Each row has a hidden score. How much does it go up from the first row of each pair to the second? 15 means little or no change, 30 a big rise and 0 a big fall. The score is a weighted sum of the row's numbers plus the product of two more (or one squared), each taken from its middle value.
array([-17,   4, -39, -11, -44,   9,  30,  11,  45,   3])
array([ 19,  34, -21, -42, -22,  19,  26,  21,   2,  18]) >> 19
array([ 31, -15,  14,  11,   1,  -6, -21,  -2, -20,  -3])
array([  5, -10,   0,   4, -28,  10,   3,  26,  26, -23]) >> 9
array([-35, -35,   5,  37,   8, -23, -14, -31,   3,  -5])
array([-32,  22,   3,   0,  -4,   2,  10, -34,  15,  -1]) >> 17
array([ 16,  39, -31, -45,   3,  25,  22,  37,  -2,  -9])
array([ 53,   1,  19,  -9, -14,  19,  14,  35,  21,   6]) >> 16
array([-12,  13, -24, -11, -22,  11,  39,  18,  45,  -1])
array([ -2,  16,  12,  -1, -11,  17,  15,  16,  38, -19]) >> 12
array([-11,   2,  14,  16,  44, -11, -24, -26,  -8,   3])
array([ 20, -20,  -3,  11,  -6,  -9,  22,  17,  19,  24]) >> 13
array([  1,   3,   3, -12, -45,  21,  30,   7,  27,  -8])
array([-17,  22, -17, -13, -16,  12,  28,  16,  46,  -2]) >> 12
array([-13, -22,  26,  15,  -7, -11, -19, -43, -39,  -6])
array([ -9,  -9, -11,   1,  -9,  -2,   3, -21, -16,  -2]) >> 11
array([ -3, -20,  -3,   5, -35,   6,  14,   9,  23, -12])
array([ -9,  26,   6,  -2,  -3,   3, -13, -25, -17,   7]) >> 18
array([  6,  38, -35, -44, -36,  23,  24,  26,  -7,  10])
array([ -1,  15,   9,  -5,  17,  -2,   3, -15,   1,  17]) >> 20
array([-10,  20,  31,  -8,  11,   4,  -5, -38, -17,  -1])
array([-27,  -2,  36,  18,  24,  -5, -13, -34,   5, -17]) >> 11
array([ 21, -11,  21,   3,  37,  -8, -32,  -6, -41,  -4])
array([ 11,   6,  43, -13, -18,   8,   4, -29, -17,  -2]) >> 20
array([ 15, -11,  32,  15,  41, -16, -34, -25, -40,   7])
array([-16,  17,   8,  15,  42,  -5,   3,   8,  44,   4]) >> 11
array([-27,  31,  12, -31, -52,  28,  52, -10,  42,  -9])
array([-31, -19,  21,  33,   6, -12, -28, -25,  -5, -16]) >> 10
array([ -3,  -6, -26,  -1, -16,  -5,  28,   9,  26,  19])
array([-14, -31, -14,  29,  27, -21, -22,  -5, -23,  -9]) >> 18
array([-12,  21,   3, -16,  -2,  -1,  11, -23, -12,  14])
array([ 23,   0, -26, -12,   3, -13,  16,  20,   3,  40]) >> 16
array([ 17,  32,   0, -24,  -4,  14,  23,  12,  18,  16])
array([ -9,   9, -12,   0,  14,  11, -16,   2, -17, -35]) >> 18
array([14,  9,  8, -7,  9,  6, 31, 19, 37,  8])
array([ -6,   6,  15,   7, -27,   3, -15, -22,  -5,   1]) >> 12
array([-19, -29,  25,  33,  31, -25, -46, -27, -40,  -8])
array([  4,  13,   9, -24,  34,   8,   0,  -9, -28, -15]) >> 20
array([ -8, -12,  17,  16,  24, -14,  -6, -35,  -8,  -3])
array([ -3,  12, -14,  -3, -29,  15,   5,  30,  27, -23]) >> 3
array([-42,  -4,   9,  18,  23, -10,  -5, -32,   4, -18])
array([-15, -25,  21,  35,  -3,   0, -18, -20,   3, -29]) >> 11
array([ -2, -48, -12,  39,  30, -26, -29,   3, -10, -10])
array([-24, -26,   8,  37,  11, -17, -44, -35, -34, -29]) >> 8
array([-37, -53,  -6,  60,  14, -45, -41, -41, -17,   9])
array([  8,  22,  31,  -3,  49,  -4,  -3, -21, -17,  14]) >> 27
array([ -9, -23,   5,  12,  25, -17, -10, -37, -30, -15])
array([ -2, -11, -39,   8, -39,  -1,  36,  22,  49,   6]) >> 3
array([  1, -33,   5,  43,  31, -30, -54, -19, -37,  -4])
array([ 15,  49, -18, -40, -15,  13,  46,  17,  46,  47]) >> 13
array([ 13,  38, -16, -48, -11,  29,   4,  35,  -6, -18])
array([  7, -27,  15,  21,  19, -14, -51,  -8, -46, -10]) >> 21
array([ 45, -31,  11,  16, -27,   0,   5,  22,  22,  11])
array([-37, -58,   6,  64,  27, -47, -52, -49, -23,   0]) >> 10
array([ 31,  10, -22, -23,  -5,  -4,  15,  21,  -1,  44])
array([ -5,  -1,  32,   3,   5,  -6, -10, -40, -15,   7]) >> 18
array([ 24,  47,  -8, -51, -30,  35,  37,  24,  -1,   3])
array([-13, -36,  45,  37,  27, -12, -13, -32,   4, -19]) >> 18
array([ 24, -24,   3,   6, -26,  -6,  19,   9,  22,  24])
array([-26, -19,  15,  14,  12, -16,  -5, -36, -15,   5]) >> 18
array([  3,  -9, -26,  16,  -3,  -7,   7,  28,  31,   8])
array([-23, -36,  20,  23, -22,  -6,  -5, -34,   5, -22]) >> 13
array([ 13,  39, -20, -43, -26,  23,  14,  27, -14,   8])
array([-27,  -1,  41,   9,   6,   2, -23, -37, -30, -29]) >> 24
array([ 12,  15, -39, -11, -18,  12,  17,  39,  26,  -1])
array([-38, -15,   3,  27,  25, -14, -33, -34, -25, -29]) >> 16
array([-10,   8,  -7,  -2, -34,   7,  35,   3,  30,   8])
array([ 19,  38, -21, -47, -25,  33,   8,  44,  -1,  -9]) >> 11
array([  7,   1,  31,  11,  40, -13, -25, -27, -26,   4])
array([ 17,  33,  -8, -44, -36,  34,   6,  35, -15, -13]) >> 10
array([ 10, -30,  58,  20,  21,  -2, -21, -17, -15, -27])
array([ -4,  18,  -6, -32, -49,  17,  23,  -8, -12,   6]) >> 14
array([-19, -22,   1,  21,  34, -28, -31, -36, -37,  10])
array([-22,  16, -14,  -2,   2,   5,  21,  21,  32,   6]) >> 8
array([-14,  -5, -13,  -5,  -4,   4,  34,   9,  52,  -3])
array([  1,   7, -16,  -8,   7,  -1, -11,   2, -26,   2]) >> 13
array([-36,  24, -10,  -7,  12,  -3,  40,  -5,  43,  11])
array([  0,  -8,  32,   5,  18, -10,  -6, -30, -18,  11]) >> 20
array([  9,  22, -12, -19,   3,   1,  17,  17,  34,  23])
array([-41, -29, -16,  46,  56, -34, -24, -24,  12,   3]) >> 21
array([ 12,  44, -22, -49,   1,  18,   9,  22, -13,  10])
array([  0,  34,  32, -18,  36,  19,  24,  19,  27,  -9]) >> 18
array([  3,  -2,  25,   0,   7,  -7, -12, -29, -21,  11])
array([ 35,   0, -25, -15, -24,  -4,  14,  21,  -4,  34]) >> 11
array([-40,   4,  25,  13,  31, -11,   6, -41,  12,   0])
array([-24,  18,   0, -19, -10,  13,  43,  -6,  41,   1]) >> 14
array([ -1, -13, -22,  27,  16, -18, -15,   7,   3,   8])
array([ 47,  -6,  13,  -7, -32,  22,   7,  36,   0, -16]) >> 14
array([  3,  37, -24, -41, -19,  20,  20,  18, -15,  11])
array([  7, -30,   9,  17,  13,  -7, -46,   8, -40, -19]) >> 16
array([ 23,  30, -28, -42, -11,  23,  23,  42,   3,  -9])
array([-19,   8,  15,  -5,   1,  -2,  -4, -40, -15,   0]) >> 19
array([ -8,  -2,   3,  -9, -34,   1,  -2, -23, -23,   1])
array([-39, -16,  -4,  34,   6, -14, -18, -24,   2, -12]) >> 7
array([-19,  -4, -23,   4, -39,   5,  17,   7,  36,  -4])
array([-16,   6, -21,   4,   2,  -4, -16,   6,   1,  -1]) >> 19
array([-21,  29, -39, -16,   3,   7,  37,  19,  44,   6])
array([  7,  16,  -1, -25,  -3,  12, -12,  26, -22, -12]) >> 5
array([-35, -13,   1,  22, -11,   1, -26, -14, -11, -42])
array([ -5, -12, -27,   8, -18,  -1,  37,  18,  49,   3]) >> 22
array([-10, -23, -19,  18,   5,  -9,  15,  10,  33,   4])
array([ 17, -13,  28,   4,  33, -13, -16, -18, -46,   5]) >> 20
array([-19,  -6,  12, -11,   0,  -2,  -3, -30, -23,   2])
array([  7, -16,  19,  12,  38,  -8, -31,  -3, -36, -18]) >> 13
array([-22,  21, -32,   3, -16,   9,  16,  17,  45,  -3])
array([-16,  -2,   3,   7,   5,  -1,  16,  -8,  36,   2]) >> 20
array([ 16,  23, -27, -31,  -6,  15,  34,  42,  33,   4])
array([-29,  30,  11,   3,  45,  -3,   8,  -3,  31,   5]) >> 13
array([  5, -34, -26,  29,  31, -33, -28,  -1, -22,  28])
array([ -4,   7,  11, -12,  -7,   9,   2,  -3,   3,  -9]) >> 10
array([ 17,  29, -19, -42, -39,  20,  14,  18, -14,   8])
array([  4,  17,   0, -13, -12,  14,  -8,   3, -21,  -1]) >> 19
array([  0,  -4, -15,   8,  -1,  -5,  16,   9,  28,  22])
array([-17,  13, -51,  -2,   0,  -7,  11,  15,   5,  17]) >> 17
array([-22,  32, -23, -20, -22,  16,  28,  18,  39,   1])
array([-39, -40,   2,  40,  36, -37, -24, -43,  -7,   8]) >> 20
array([ 28,  32,  -3, -21,  13,  14,   6,  24,   2,   2])
array([  6,  34, -19, -47, -28,  19,  30,  16,  -9,  11]) >> 16
array([ 14,  45, -10, -43, -47,  28,  29,  12,  10,  13])
array([-17,  -2,  -3,  -5, -55,   5,   0, -23, -20,  -7]) >> 18
array([-10,  39,  -7, -26, -13,  10,  13, -23,  -6,  15])
array([ 34,  38,   8, -24,  16,  13,   9,  14,   6,  27]) >> 14
array([-11,  -8,  10,  10,  14,  -9, -33, -34, -41, -16])
array([-37,  19,  32,  -3, -23,  13,  14, -42,   9, -17]) >> 17
array([ -2,  -3,  22,  -3,  33,  -2, -10, -23, -28, -11])
array([  9, -29,  -6,  15, -34,  -1,   9,  14,  23,   0]) >> 5
array([ -7,  -3,  15,  -2,  -6,  -4,  -3, -36, -17,  -3])
array([  9, -28,  20,   8,  24, -15, -22, -20, -43,  -3]) >> 18
array([ 12,  33,  17, -11,   8,  16,   7,  17,  33,  -4])
array([ 30,  14, -23, -25,  -2,  -2,  22,  26,  -3,  37]) >> 19
array([ 22, -17,  26,   6,  40, -13, -28, -12, -40,   1])
array([-17, -10,   1,   2,  13,  -3,  35,   4,  35,   2]) >> 13
array([-25,   8, -39,  -8, -18,  -4,  16,   6,  24,   3])
array([ -7,  16,   7, -19, -28,  14,  48,  -4,  28,  10]) >> 19
array([ 21, -27,  29,  20,   5, -10, -22, -20, -26,  -6])
array([-17,  11, -15, -11,  -7,   8,  54,  15,  51,   5]) >> 13
array([  4, -13,  11,  13, -18,  -4,  11,   1,  32,  13])
array([-20,  14,  19,   5,  16,  -2, -17, -45, -19,  -1]) >> 20
array([ -8,   9,  26,  -6,  35,   0, -19, -22, -37, -10])
array([ 23,   8, -43, -13, -16,   4,  14,  34,   9,  22]) >> 12
array([ 23,  35, -16, -55, -37,  34,  23,  31,  -9,  -8])
array([ 51, -29,  10,   5, -12,  -2,  14,  20,  15,  24]) >> 21
array([-12,   3, -28,  -2, -36,   8,  26,  16,  44,   6])
array([-15, -50,   4,  55,  16, -30, -51, -18, -16, -16]) >> 17
array([  1,  -1,  27,   6,  33,  -8, -17, -30, -29,   3])
array([-36,  14, -26,   8,  -9,   2,   6,   8,  39,  -2]) >> 2
array([-27,  19,  34,  -1,  -6,   2,  13, -35,  15,  -1])
array([ 25,  36, -23, -39, -34,  32,   9,  45, -13, -10]) >> 8
array([-26, -16, -21,  33,  32, -21, -31,  -7,   2, -19])
array([ -1, -10,  10,   3, -11,   5,  23,   8,  29,  -3]) >> 8
array([-12,  -9,  37,  22,  39,  -9,  -2, -30,  14, -13])
array([-12,  23,   1, -13,  -8,   1,  16, -30,   1,  23]) >> 13
array([45,  1, -4, -6, -6, -2, 19, 19, 22, 48])
array([  2,   8,   2, -11, -66,  23,  27,  10,  28,  -6]) >> 12
array([-14,  16,  44,   8,  40,  -5, -11, -43, -23,  -3])
array([ -2, -12, -20,   6, -20,  -1,  10,  25,  32,   8]) >> 5
array([-10,   3, -24,   0,  -2,  -8,  35,  13,  35,  23])
array([ 28,  41, -15, -42, -10,  34,  16,  43,  -7, -13]) >> 10
array([28, -4, 21,  0,  2, -2, 27,  3, 42, 26])
array([-18, -52,   3,  54,  33, -29, -44,  -9, -14, -17]) >> 11
array([ 30,  26, -19, -30,   9,  20,   8,  46,  -1,   0])
array([ 33, -30,   5,  15, -25,   0,   8,  24,  17,   1]) >> 16
array([-23,  10,  29,  26,  27, -18, -32, -49, -20,   6])
array([ -9,  -1, -16,   3,   5,   3,  19,  19,  37,  -5]) >> 17
array([  3, -40,  -6,  30,   7, -16, -47,  15, -23,  -9])
array([-21,  -7, -10,   8, -18, -12, -19, -20, -13,   3]) >> 15
array([ -8, -37,   0,  35,   6, -16, -38,  -6, -13, -21])
array([ -1,  -6,  18,  23,  29,  -2,  -8,  10,  31, -10]) >> 17
array([-24,  10, -15,  -8, -10,   8,  33,   8,  47,  -1])
array([ 51,   8,  10, -17, -23,  23,  -2,  35,  -5, -17]) >> 13
array([-14, -35,   2,  45,  -2, -14, -25, -11,   4, -22])
array([-19, -29,   7,  26,  29, -14, -26,  -1, -16, -19]) >> 21
array([ 20,   0,   8,   7,  29,  -9, -19,  -4, -36,  13])
array([-48, -45,  19,  53,   8, -33, -46, -59, -20, -12]) >> 4
array([ 32,  -1,  12, -11,  19,  -7,  16,  12,  14,  44])
array([-23, -24,   7,  26,  13, -13, -25,  -8,  -3, -10]) >> 8
array([-10, -22, -13,  20, -16,  -5,   9,  12,  33,   4])
array([-19, -23,  38,  17,  -9,   0,  -2, -26, -10, -29]) >> 26
array([-26, -11,  11,  20,  14, -20, -19, -44, -23,  13])
array([ -5, -20,   2,   7, -37,   7,   4,  -7,   6, -17]) >> 11
array([-16,  17,  -7,  -4, -48,  18,  17, -14,  25,  -4])
array([-36, -39,  20,  41,  55, -34, -10, -49, -12,   9]) >> 26
array([ -8,  17,  -6,  -8, -11,   6,  11,   0,  16,   5])
array([ -5, -22,  -2,  31,  15, -14, -32,   5,  -8, -17]) >> 15
array([-10,  25,   6,  -7, -20,  22,  13,  13,  38, -19])
array([  6, -28,   8,  37,  -2,  -6, -25,  10,  17,  -6]) >> 14
array([-23,  -3,  27,  21,  39, -19, -13, -43, -14,  11])
array([ -8,  15,   2,  -6,  -9,  -1,   3, -32,  -6,   1]) >> 12
array([ 20,  28,  -1, -48, -15,  13,  39,   5,  -5,  30])
array([ 10,  31,  -7, -33,   8,  13,  26,  22,  17,  22]) >> 12
array([-10, -55,  10,  50,  10, -37, -18, -34, -18,  17])
array([  1,  41,  10, -19,  35,   6,   5,   2,  -6,  14]) >> 14
array([-27,  20, -27,  -7,   7,   0,  19,   1,  29,   4])
array([ -3,  -3,  -5,   2, -33,  10,  15,  12,  31,  -6]) >> 8
